128 stands for zero in the data rows.
Some points, one per row:
[151 152 148 153 147 151 148 151]
[164 174 154 175 174 152 154 162]
[152 140 145 148 144 160 151 153]
[147 135 152 133 144 128 128 128]
[153 150 156 138 142 157 150 139]
[146 158 156 156 162 146 150 152]
[154 161 154 161 160 156 154 153]
[151 167 146 164 159 154 153 153]
[148 139 152 143 147 144 149 145]
[141 149 144 147 152 155 128 128]
[149 154 150 159 152 150 153 150]
[155 150 152 143 154 147 151 154]
[154 124 154 131 127 152 141 142]
[139 157 153 159 155 155 154 160]
[158 132 152 129 135 151 145 141]
[153 154 151 148 152 149 153 149]
[158 133 147 135 145 151 151 153]
12 more points follow, each with its number after it:
[152 176 142 159 168 151 162 151] 0
[153 165 146 169 166 128 128 128] 1
[155 173 144 176 181 143 159 159] 2
[152 166 156 176 169 146 155 156] 3
[154 145 148 150 152 152 151 156] 4
[153 163 155 169 170 147 161 156] 5
[144 162 152 159 157 147 153 158] 6
[160 144 152 157 150 156 150 152] 7
[149 136 146 142 135 155 142 142] 8
[151 153 146 160 159 152 156 154] 9
[156 155 150 153 153 155 146 147] 10
[151 159 157 154 160 153 156 155] 11
Which three of these numbered points are nearest to each point below, ignoring the direction in which the first points spread most? Their numbers follow each, nearest first.
[159 144 153 147 152 146 157 143] > 5 9 11
[150 158 151 148 153 151 159 152] > 11 6 9
[152 143 152 152 151 155 151 155] > 4 7 9
[159 160 151 159 166 145 160 148] > 5 2 3
[153 170 149 176 169 145 156 158] > 3 5 2
[144 137 164 147 137 147 141 128] > 3 5 10
[152 163 157 166 152 128 128 128] > 1 3 2
[152 136 151 144 140 145 128 128] > 3 10 8
[156 161 146 165 169 140 159 150] > 2 5 3
[152 151 154 150 152 143 152 144] > 5 3 11
[153 147 150 146 150 153 154 153] > 4 11 9
[157 155 141 160 159 154 158 150] > 9 4 10
[156 132 157 115 126 152 140 147] > 11 4 10
[149 140 157 138 139 157 128 128] > 10 8 3
[148 156 152 156 156 146 148 157] > 6 11 4
[147 164 156 158 164 128 128 128] > 1 3 2
[151 130 152 125 134 151 145 142] > 11 4 9
[157 153 155 144 154 150 128 128] > 10 3 1
[153 144 157 140 143 160 155 148] > 11 4 7
[145 146 156 158 144 161 152 148] > 8 7 9
[163 128 160 132 132 155 146 148] > 7 4 11
[153 160 152 164 172 152 160 157] > 5 9 11
[149 151 142 154 152 154 156 146] > 9 8 4
[159 154 155 155 152 151 150 155] > 7 10 4
[151 155 159 155 153 153 150 150] > 11 10 6
